In the data rows, zero lies at 4.5, halfway between 4 and 5.
Every row has a hidden score from 0 to 20. What is each row's score? 10 is about the middle. The score is a weighted sum of the row's numbers plus the product of two more (or one squared), each taken from its middle value.
Array([4, 3, 4, 5, 6, 5, 4, 4, 3, 3, 2, 4, 4, 5, 4, 3, 4, 5, 7, 5, 2, 5, 4]) >> 8
Array([3, 3, 4, 4, 5, 5, 6, 2, 5, 3, 3, 4, 6, 3, 4, 3, 4, 3, 5, 5, 4, 5, 3]) >> 10
Array([6, 4, 5, 3, 4, 4, 5, 4, 6, 6, 6, 3, 6, 3, 4, 7, 7, 5, 5, 7, 5, 8, 5]) >> 11
Array([4, 4, 3, 5, 4, 3, 6, 3, 4, 4, 5, 5, 5, 4, 2, 3, 5, 5, 6, 6, 3, 6, 3]) >> 10
Array([2, 6, 4, 5, 4, 5, 6, 6, 4, 5, 6, 5, 4, 4, 5, 3, 5, 6, 3, 5, 6, 4, 4]) >> 8
Array([5, 7, 3, 5, 1, 6, 4, 5, 4, 2, 5, 5, 7, 6, 7, 7, 6, 5, 5, 1, 3, 4, 4]) >> 11
Array([4, 5, 3, 5, 4, 5, 4, 3, 6, 8, 6, 2, 9, 2, 4, 3, 7, 5, 4, 8, 4, 9, 7]) >> 13
Array([2, 4, 6, 5, 5, 7, 5, 4, 5, 5, 5, 4, 5, 5, 5, 5, 4, 5, 4, 4, 6, 4, 3]) >> 11
Array([3, 8, 2, 6, 3, 6, 6, 5, 5, 1, 6, 3, 6, 6, 6, 7, 6, 5, 3, 2, 5, 2, 5]) >> 11
Array([5, 6, 4, 6, 6, 1, 2, 3, 4, 4, 4, 4, 5, 3, 3, 6, 5, 4, 5, 6, 3, 5, 7]) >> 11
Array([4, 3, 5, 3, 5, 5, 5, 5, 4, 5, 5, 4, 5, 3, 4, 4, 5, 4, 5, 6, 5, 4, 4]) >> 9
Array([4, 5, 7, 4, 5, 6, 5, 5, 3, 4, 6, 4, 7, 6, 5, 3, 5, 5, 3, 5, 4, 4, 4]) >> 5
Array([5, 4, 5, 5, 5, 3, 4, 3, 3, 6, 3, 5, 7, 4, 3, 4, 4, 6, 5, 4, 5, 5, 5]) >> 6
Array([6, 5, 5, 5, 3, 4, 5, 4, 5, 6, 4, 5, 4, 5, 4, 5, 6, 7, 1, 5, 8, 4, 3]) >> 10
Array([4, 7, 7, 9, 7, 7, 5, 1, 4, 0, 4, 0, 8, 6, 3, 0, 3, 4, 3, 5, 1, 5, 7]) >> 3
Array([5, 7, 2, 5, 2, 5, 6, 4, 3, 3, 5, 3, 5, 5, 6, 7, 6, 4, 3, 1, 4, 2, 4]) >> 15
Array([2, 3, 2, 4, 6, 2, 4, 4, 3, 4, 2, 5, 6, 3, 3, 4, 5, 4, 5, 4, 4, 5, 5]) >> 11
Array([2, 2, 7, 5, 7, 3, 5, 3, 6, 6, 5, 6, 2, 4, 3, 3, 1, 5, 6, 6, 4, 4, 5]) >> 7
Array([4, 5, 6, 4, 3, 3, 4, 4, 4, 4, 3, 3, 5, 4, 5, 4, 5, 4, 6, 3, 5, 3, 5]) >> 11
Array([4, 7, 5, 3, 4, 4, 2, 5, 5, 4, 4, 5, 7, 5, 6, 5, 4, 4, 4, 4, 5, 3, 4]) >> 10
Array([4, 4, 6, 8, 4, 2, 6, 2, 7, 9, 9, 3, 8, 3, 4, 3, 9, 5, 7, 9, 4, 9, 5]) >> 10
Array([3, 1, 5, 5, 9, 4, 4, 4, 7, 6, 5, 5, 3, 3, 3, 2, 3, 5, 6, 6, 4, 7, 5]) >> 7
Array([4, 4, 6, 4, 4, 7, 5, 4, 5, 4, 4, 4, 4, 4, 5, 4, 4, 5, 4, 4, 5, 5, 4]) >> 8
Array([5, 3, 4, 5, 5, 4, 5, 3, 5, 5, 5, 6, 2, 3, 3, 3, 4, 4, 6, 6, 5, 6, 3]) >> 10
Array([4, 4, 5, 5, 3, 5, 6, 6, 4, 6, 7, 5, 6, 5, 4, 5, 5, 4, 4, 5, 5, 5, 3]) >> 13
Array([5, 8, 3, 4, 1, 5, 4, 5, 2, 1, 4, 4, 6, 5, 7, 6, 6, 5, 5, 3, 3, 2, 4]) >> 12
Array([5, 6, 5, 4, 5, 5, 4, 4, 4, 5, 6, 5, 5, 6, 6, 6, 5, 6, 3, 5, 4, 5, 6]) >> 6
Array([5, 5, 3, 5, 4, 5, 5, 3, 5, 3, 4, 4, 5, 3, 5, 6, 5, 4, 6, 6, 3, 5, 5]) >> 12
Array([6, 6, 3, 2, 4, 4, 4, 6, 5, 5, 5, 5, 4, 4, 6, 5, 4, 5, 3, 4, 6, 3, 4]) >> 11
Array([7, 1, 6, 1, 2, 9, 4, 9, 5, 5, 4, 9, 4, 6, 9, 3, 3, 4, 3, 1, 6, 3, 0]) >> 9
Array([2, 7, 6, 7, 4, 5, 5, 4, 5, 5, 6, 1, 5, 3, 4, 4, 5, 6, 6, 7, 4, 8, 5]) >> 11
Array([4, 6, 5, 5, 3, 4, 3, 5, 3, 3, 3, 3, 6, 5, 8, 5, 7, 4, 4, 4, 4, 4, 5]) >> 16
Array([6, 5, 4, 3, 3, 7, 8, 6, 5, 5, 4, 6, 7, 7, 7, 3, 4, 4, 2, 2, 3, 3, 3]) >> 13
Array([7, 8, 7, 7, 5, 6, 4, 2, 4, 0, 1, 2, 6, 6, 2, 1, 3, 4, 4, 2, 2, 4, 7]) >> 6
Array([6, 4, 5, 3, 5, 4, 5, 4, 5, 3, 5, 5, 5, 4, 7, 3, 5, 5, 5, 5, 5, 4, 3]) >> 6
Array([5, 3, 3, 2, 3, 3, 5, 6, 3, 5, 4, 7, 2, 2, 5, 8, 5, 4, 5, 3, 6, 4, 4]) >> 13
Array([6, 5, 4, 3, 6, 4, 5, 3, 5, 5, 4, 4, 5, 5, 4, 4, 5, 3, 4, 4, 4, 4, 4]) >> 11
Array([3, 4, 4, 6, 7, 1, 4, 4, 3, 5, 6, 2, 4, 2, 2, 5, 6, 4, 7, 6, 3, 5, 8]) >> 13
Array([6, 6, 2, 5, 2, 3, 5, 5, 3, 4, 4, 4, 5, 4, 8, 6, 7, 6, 3, 4, 5, 1, 3]) >> 15
Array([4, 4, 2, 4, 6, 4, 4, 5, 5, 3, 4, 5, 6, 5, 5, 6, 5, 4, 4, 3, 4, 3, 6]) >> 9
Array([5, 6, 4, 6, 7, 0, 4, 2, 5, 5, 3, 2, 4, 6, 3, 6, 5, 5, 7, 5, 3, 5, 6]) >> 13
Array([5, 4, 5, 6, 3, 7, 5, 5, 4, 4, 4, 5, 4, 5, 4, 5, 3, 4, 4, 6, 4, 4, 5]) >> 11
Array([5, 4, 5, 5, 5, 6, 5, 5, 3, 5, 5, 5, 5, 5, 4, 3, 4, 5, 5, 3, 3, 5, 5]) >> 7
Array([8, 7, 7, 4, 2, 6, 1, 9, 9, 6, 8, 4, 5, 7, 6, 6, 5, 7, 4, 4, 9, 3, 5]) >> 17
Array([4, 6, 3, 4, 1, 6, 5, 6, 3, 2, 6, 3, 6, 5, 8, 8, 6, 6, 2, 3, 6, 3, 5]) >> 11
Array([3, 4, 1, 4, 7, 6, 6, 0, 0, 4, 0, 6, 8, 4, 2, 2, 6, 2, 6, 5, 2, 4, 5]) >> 13
Array([5, 4, 7, 4, 3, 5, 3, 5, 3, 4, 6, 5, 3, 4, 4, 5, 4, 5, 4, 5, 3, 3, 6]) >> 9
Array([4, 5, 4, 6, 2, 6, 5, 5, 6, 3, 3, 3, 4, 5, 4, 6, 6, 4, 3, 3, 5, 4, 3]) >> 16
Array([6, 3, 4, 3, 5, 3, 4, 4, 3, 2, 2, 6, 3, 6, 3, 6, 3, 4, 3, 3, 5, 1, 5]) >> 8
Array([4, 3, 7, 3, 5, 4, 5, 5, 4, 6, 5, 4, 3, 2, 5, 4, 2, 4, 6, 7, 5, 5, 4]) >> 9
Array([3, 4, 4, 4, 4, 3, 4, 3, 4, 4, 3, 4, 4, 6, 5, 4, 3, 4, 6, 5, 3, 5, 5]) >> 12
Array([5, 4, 3, 4, 4, 5, 5, 4, 5, 4, 4, 6, 4, 4, 4, 4, 5, 4, 3, 4, 6, 5, 5]) >> 11
Array([6, 9, 1, 5, 2, 5, 5, 5, 2, 2, 3, 5, 5, 4, 8, 9, 9, 6, 2, 0, 5, 1, 4]) >> 14
Array([5, 3, 6, 4, 6, 3, 4, 5, 6, 6, 5, 4, 5, 3, 5, 4, 2, 4, 4, 6, 5, 5, 4]) >> 10
Array([3, 6, 4, 7, 7, 2, 4, 2, 4, 4, 4, 2, 4, 3, 2, 6, 7, 6, 5, 6, 4, 7, 6]) >> 11
Array([6, 2, 5, 3, 3, 4, 4, 8, 4, 4, 4, 6, 4, 4, 7, 4, 6, 5, 3, 2, 4, 2, 3]) >> 10
Array([2, 6, 2, 6, 7, 1, 6, 2, 4, 4, 5, 3, 5, 3, 2, 5, 5, 6, 7, 6, 3, 6, 8]) >> 6
Array([7, 4, 5, 4, 3, 7, 4, 6, 5, 4, 2, 6, 3, 7, 7, 3, 4, 7, 7, 3, 5, 4, 1]) >> 9
Array([7, 4, 5, 3, 4, 5, 4, 7, 6, 3, 4, 4, 3, 5, 8, 5, 3, 5, 4, 3, 4, 4, 2]) >> 12
Array([4, 3, 4, 5, 5, 6, 3, 3, 3, 2, 1, 4, 4, 4, 3, 6, 3, 3, 4, 3, 5, 1, 6]) >> 10
Array([4, 6, 3, 5, 5, 4, 6, 4, 4, 5, 6, 5, 4, 5, 4, 5, 6, 4, 5, 6, 3, 5, 5]) >> 11
Array([3, 6, 4, 7, 5, 4, 4, 1, 6, 6, 5, 3, 3, 6, 3, 6, 5, 3, 3, 5, 5, 5, 4]) >> 18
Array([5, 6, 6, 4, 4, 5, 5, 5, 3, 4, 3, 5, 4, 4, 5, 7, 4, 3, 3, 5, 5, 4, 6]) >> 13
Array([2, 3, 3, 5, 7, 6, 7, 2, 2, 3, 0, 3, 5, 5, 3, 3, 5, 2, 7, 7, 1, 6, 3]) >> 17
Array([5, 6, 4, 5, 3, 5, 8, 4, 4, 3, 2, 3, 4, 6, 5, 7, 4, 5, 3, 3, 6, 4, 4]) >> 15
Array([6, 6, 6, 4, 4, 4, 4, 6, 7, 5, 7, 6, 2, 5, 6, 6, 5, 7, 5, 4, 6, 5, 5]) >> 9
Array([3, 7, 4, 5, 5, 2, 4, 4, 5, 3, 4, 2, 4, 5, 2, 5, 4, 4, 6, 6, 6, 6, 7]) >> 13
Array([3, 6, 4, 6, 6, 3, 3, 4, 4, 4, 5, 3, 5, 4, 4, 5, 5, 5, 6, 5, 4, 4, 5]) >> 12
Array([4, 5, 5, 4, 5, 4, 5, 4, 5, 5, 5, 3, 6, 4, 4, 4, 5, 5, 4, 4, 6, 5, 6]) >> 8
Array([6, 2, 6, 1, 2, 9, 5, 8, 4, 6, 3, 9, 4, 8, 9, 2, 3, 6, 2, 1, 6, 2, 0]) >> 7
Array([5, 6, 2, 6, 6, 5, 4, 4, 5, 4, 4, 3, 3, 4, 3, 5, 5, 3, 3, 5, 5, 6, 6]) >> 16
Array([7, 4, 6, 3, 6, 4, 4, 4, 6, 5, 5, 4, 3, 4, 2, 4, 4, 4, 4, 5, 5, 5, 5]) >> 11
Array([5, 5, 3, 4, 3, 5, 3, 5, 5, 5, 6, 5, 4, 7, 5, 5, 3, 3, 2, 4, 6, 6, 3]) >> 17
Array([2, 4, 4, 5, 5, 4, 6, 5, 6, 6, 5, 4, 6, 5, 3, 5, 6, 5, 4, 5, 5, 6, 6]) >> 10
Array([3, 2, 6, 5, 6, 6, 6, 1, 1, 4, 1, 3, 6, 4, 0, 4, 2, 3, 6, 7, 2, 2, 5]) >> 7
Array([5, 4, 2, 4, 6, 7, 6, 3, 4, 4, 4, 1, 5, 2, 3, 4, 4, 2, 6, 5, 0, 3, 5]) >> 14
Array([5, 4, 6, 6, 5, 4, 5, 4, 5, 4, 5, 5, 5, 5, 4, 3, 5, 6, 4, 6, 6, 5, 4]) >> 5
Array([6, 5, 3, 3, 5, 3, 5, 4, 4, 4, 5, 5, 6, 6, 5, 5, 5, 6, 5, 5, 5, 6, 6]) >> 8
Array([5, 4, 4, 4, 5, 7, 4, 3, 4, 2, 5, 4, 4, 4, 4, 5, 3, 5, 5, 4, 5, 3, 5]) >> 8
Array([4, 3, 4, 3, 4, 7, 6, 7, 5, 4, 5, 4, 6, 3, 7, 5, 3, 7, 3, 3, 3, 5, 4]) >> 6
Array([3, 5, 4, 3, 3, 6, 7, 4, 6, 4, 5, 3, 5, 4, 5, 5, 4, 5, 4, 4, 4, 6, 6]) >> 9
Array([6, 4, 6, 1, 2, 9, 5, 7, 4, 4, 3, 7, 6, 7, 7, 4, 4, 5, 4, 4, 4, 4, 3]) >> 9
Array([7, 4, 3, 3, 6, 5, 5, 7, 4, 3, 5, 5, 8, 6, 2, 4, 4, 6, 5, 4, 3, 2, 5]) >> 6
Array([4, 7, 5, 5, 6, 6, 5, 2, 4, 2, 2, 1, 5, 5, 6, 2, 0, 5, 3, 3, 1, 5, 5]) >> 9
Array([2, 4, 4, 5, 7, 5, 5, 2, 2, 4, 2, 4, 6, 4, 3, 5, 4, 3, 4, 5, 3, 5, 4]) >> 10
Array([4, 4, 5, 2, 2, 8, 4, 4, 4, 3, 3, 6, 6, 4, 6, 4, 4, 5, 6, 4, 6, 2, 4]) >> 5
Array([6, 7, 4, 5, 4, 5, 5, 4, 3, 4, 4, 3, 3, 5, 5, 7, 5, 5, 4, 3, 5, 4, 4]) >> 13
Array([4, 6, 5, 4, 5, 5, 3, 6, 6, 4, 6, 5, 5, 5, 6, 4, 4, 4, 4, 5, 5, 4, 4]) >> 10
Array([4, 4, 7, 5, 3, 6, 4, 3, 5, 6, 4, 5, 5, 4, 4, 4, 4, 3, 5, 2, 2, 5, 3]) >> 15
Array([5, 5, 4, 4, 4, 2, 5, 8, 6, 4, 7, 4, 5, 6, 6, 5, 5, 7, 4, 3, 7, 4, 5]) >> 9
Array([5, 3, 4, 4, 6, 6, 3, 6, 4, 1, 2, 6, 4, 6, 4, 6, 2, 3, 5, 2, 3, 3, 5]) >> 9
Array([3, 4, 4, 5, 5, 4, 4, 4, 4, 7, 7, 3, 5, 3, 3, 4, 5, 6, 3, 7, 5, 6, 4]) >> 13
Array([2, 6, 4, 4, 3, 5, 6, 6, 4, 5, 5, 3, 7, 3, 5, 3, 6, 4, 6, 6, 5, 6, 5]) >> 14
Array([5, 3, 7, 3, 4, 6, 5, 8, 5, 3, 4, 7, 6, 6, 6, 4, 4, 6, 2, 3, 4, 5, 2]) >> 5
Array([5, 5, 5, 5, 5, 3, 5, 5, 5, 5, 5, 4, 3, 2, 4, 4, 4, 6, 6, 5, 5, 6, 5]) >> 8
Array([3, 5, 7, 5, 5, 3, 5, 6, 5, 4, 4, 5, 6, 4, 4, 3, 6, 4, 5, 5, 5, 7, 4]) >> 9
Array([5, 3, 6, 4, 4, 5, 4, 7, 6, 5, 3, 5, 3, 5, 5, 4, 5, 7, 3, 4, 5, 4, 2]) >> 10
Array([4, 2, 6, 6, 6, 4, 4, 3, 6, 5, 6, 5, 4, 6, 4, 4, 3, 7, 4, 4, 5, 5, 5]) >> 8
Array([6, 4, 4, 5, 7, 1, 6, 5, 5, 5, 5, 4, 5, 4, 5, 5, 4, 5, 3, 4, 6, 4, 5]) >> 9
Array([3, 3, 4, 3, 3, 2, 5, 5, 3, 8, 8, 5, 4, 3, 6, 7, 9, 7, 4, 6, 7, 5, 5]) >> 11
Array([3, 5, 5, 3, 5, 4, 6, 4, 5, 4, 4, 5, 4, 5, 4, 5, 4, 5, 4, 5, 4, 4, 4]) >> 8
Array([5, 7, 3, 6, 3, 5, 5, 4, 5, 4, 5, 5, 5, 6, 6, 5, 7, 6, 4, 3, 5, 4, 2]) >> 11
Array([5, 6, 4, 5, 2, 6, 5, 4, 5, 4, 3, 5, 4, 5, 3, 6, 4, 5, 5, 3, 5, 5, 5]) >> 11
Array([6, 6, 6, 4, 4, 3, 2, 6, 6, 6, 6, 6, 4, 5, 6, 5, 5, 7, 4, 5, 7, 4, 5]) >> 8
Array([6, 6, 7, 5, 2, 4, 3, 7, 5, 4, 7, 5, 4, 4, 5, 6, 6, 6, 4, 3, 7, 5, 5]) >> 12
Array([5, 1, 7, 3, 8, 4, 5, 3, 6, 7, 5, 6, 4, 5, 3, 0, 0, 3, 6, 7, 4, 6, 6]) >> 3
Array([3, 2, 6, 4, 7, 3, 4, 5, 6, 6, 3, 6, 5, 3, 1, 2, 2, 3, 5, 7, 5, 8, 5]) >> 9
Array([6, 4, 6, 5, 4, 6, 3, 5, 5, 3, 5, 6, 4, 5, 5, 4, 4, 5, 3, 4, 5, 6, 4]) >> 7
Array([2, 1, 7, 4, 9, 3, 4, 6, 9, 7, 5, 5, 4, 3, 2, 2, 1, 3, 6, 7, 5, 8, 4]) >> 10
Array([4, 2, 5, 6, 6, 5, 4, 4, 6, 5, 5, 6, 5, 4, 4, 2, 1, 6, 6, 6, 4, 7, 4]) >> 4
Array([4, 4, 6, 1, 4, 4, 4, 5, 4, 5, 4, 6, 4, 4, 5, 3, 4, 4, 6, 4, 5, 4, 3]) >> 9
Array([2, 4, 5, 4, 7, 5, 5, 2, 2, 4, 3, 5, 4, 4, 2, 4, 2, 3, 6, 5, 3, 6, 4]) >> 8
Array([4, 4, 3, 5, 3, 3, 4, 4, 5, 4, 6, 4, 5, 3, 6, 5, 4, 3, 4, 5, 6, 5, 4]) >> 15
Array([5, 7, 4, 4, 5, 4, 4, 4, 5, 0, 0, 5, 2, 8, 2, 4, 1, 3, 3, 0, 2, 1, 5]) >> 11
Array([4, 5, 3, 5, 5, 4, 4, 4, 4, 6, 4, 2, 6, 4, 5, 4, 4, 3, 6, 6, 5, 5, 4]) >> 16
Array([3, 7, 5, 6, 7, 7, 4, 5, 5, 0, 0, 2, 3, 8, 2, 2, 1, 2, 6, 1, 4, 2, 4]) >> 13
Array([6, 5, 5, 5, 2, 5, 4, 6, 5, 5, 8, 6, 3, 5, 6, 6, 6, 8, 4, 4, 9, 5, 5]) >> 8
Array([4, 3, 4, 3, 5, 2, 3, 7, 2, 7, 4, 8, 2, 5, 4, 6, 6, 5, 4, 5, 6, 2, 3]) >> 13
Array([4, 4, 6, 4, 3, 4, 8, 4, 5, 5, 6, 2, 6, 3, 5, 3, 7, 6, 4, 7, 4, 8, 4]) >> 10
Array([5, 6, 4, 5, 3, 3, 4, 5, 4, 4, 4, 4, 4, 5, 4, 4, 5, 5, 5, 5, 5, 5, 5]) >> 13
Array([6, 3, 1, 4, 4, 2, 3, 6, 4, 6, 4, 6, 5, 4, 7, 6, 5, 5, 4, 5, 6, 5, 3]) >> 18
Array([5, 5, 5, 6, 6, 2, 4, 5, 4, 5, 5, 4, 4, 5, 4, 4, 5, 5, 6, 4, 4, 4, 4]) >> 12
Array([4, 7, 4, 2, 4, 6, 4, 3, 5, 3, 5, 3, 5, 5, 7, 6, 6, 5, 5, 3, 4, 3, 4]) >> 11
Array([5, 5, 6, 3, 2, 6, 3, 7, 6, 5, 7, 5, 2, 6, 5, 5, 5, 5, 3, 5, 6, 3, 4]) >> 14
Array([3, 3, 8, 3, 7, 3, 2, 4, 6, 7, 5, 6, 2, 4, 4, 2, 3, 4, 5, 7, 6, 6, 4]) >> 8
Array([7, 7, 5, 5, 3, 5, 5, 5, 6, 3, 3, 4, 5, 5, 6, 6, 6, 6, 4, 4, 3, 3, 3]) >> 11
Array([5, 4, 3, 4, 4, 4, 2, 5, 5, 4, 5, 5, 3, 6, 7, 3, 7, 5, 5, 4, 4, 3, 5]) >> 10
Array([7, 4, 4, 5, 3, 4, 1, 8, 7, 6, 8, 5, 2, 6, 6, 6, 3, 8, 2, 3, 9, 4, 6]) >> 14
Array([6, 1, 3, 3, 3, 0, 2, 6, 3, 9, 7, 9, 5, 3, 9, 9, 8, 4, 5, 7, 9, 5, 3]) >> 15
Array([5, 3, 6, 5, 6, 3, 5, 5, 5, 6, 6, 6, 4, 4, 2, 3, 3, 6, 4, 5, 4, 5, 4]) >> 9
Array([6, 4, 4, 3, 3, 6, 4, 5, 5, 5, 3, 5, 5, 4, 4, 4, 3, 4, 6, 3, 7, 5, 6]) >> 10
Array([3, 4, 4, 5, 5, 5, 5, 5, 2, 5, 4, 5, 4, 4, 3, 4, 5, 3, 4, 5, 2, 6, 6]) >> 12
Array([5, 5, 4, 4, 4, 4, 4, 4, 6, 4, 4, 5, 6, 5, 4, 5, 6, 5, 5, 5, 5, 2, 4]) >> 9
Array([8, 5, 4, 6, 3, 4, 3, 5, 7, 4, 6, 5, 5, 4, 4, 5, 5, 6, 4, 2, 5, 5, 4]) >> 12
Array([3, 5, 4, 7, 2, 4, 6, 3, 4, 5, 6, 3, 5, 2, 3, 2, 4, 6, 4, 5, 2, 6, 5]) >> 10
Array([5, 5, 4, 3, 5, 4, 5, 5, 5, 4, 4, 5, 4, 5, 6, 5, 5, 6, 5, 5, 3, 5, 5]) >> 8
Array([3, 4, 5, 4, 6, 4, 5, 3, 3, 5, 4, 5, 9, 5, 2, 3, 4, 5, 7, 5, 2, 3, 4]) >> 7
Array([5, 3, 4, 4, 7, 4, 3, 5, 5, 4, 6, 6, 6, 6, 4, 6, 5, 7, 4, 5, 5, 5, 3]) >> 10
Array([4, 2, 5, 3, 4, 6, 5, 4, 7, 5, 4, 4, 6, 6, 7, 4, 6, 4, 2, 3, 2, 3, 4]) >> 9
Array([3, 6, 5, 6, 4, 4, 6, 4, 5, 4, 5, 3, 5, 4, 5, 4, 5, 3, 3, 4, 4, 6, 3]) >> 14
Array([4, 4, 3, 5, 5, 5, 5, 4, 3, 4, 4, 5, 5, 4, 3, 2, 4, 5, 3, 4, 4, 4, 2]) >> 10
Array([4, 5, 7, 5, 4, 8, 4, 4, 4, 4, 4, 5, 4, 6, 4, 4, 4, 6, 4, 4, 7, 4, 5]) >> 5
Array([4, 3, 5, 4, 4, 3, 5, 5, 5, 5, 5, 4, 5, 5, 6, 6, 4, 6, 5, 6, 3, 5, 4]) >> 9
Array([6, 4, 5, 4, 3, 6, 5, 6, 5, 5, 5, 4, 3, 4, 5, 5, 6, 3, 6, 4, 6, 5, 5]) >> 13
Array([5, 4, 5, 2, 3, 7, 4, 7, 5, 5, 4, 6, 5, 6, 6, 5, 4, 5, 4, 5, 4, 5, 6]) >> 10
Array([4, 5, 5, 6, 2, 2, 3, 4, 8, 4, 6, 5, 3, 5, 5, 5, 5, 5, 4, 4, 6, 5, 5]) >> 12
Array([6, 4, 4, 5, 5, 5, 4, 5, 5, 5, 5, 5, 6, 4, 5, 5, 5, 5, 3, 5, 6, 5, 3]) >> 10
Array([4, 4, 3, 5, 3, 5, 5, 4, 3, 3, 3, 4, 5, 3, 5, 3, 5, 4, 4, 4, 3, 5, 4]) >> 14
Array([7, 4, 4, 5, 3, 3, 5, 7, 6, 4, 6, 6, 4, 4, 6, 4, 5, 5, 3, 4, 7, 4, 6]) >> 12
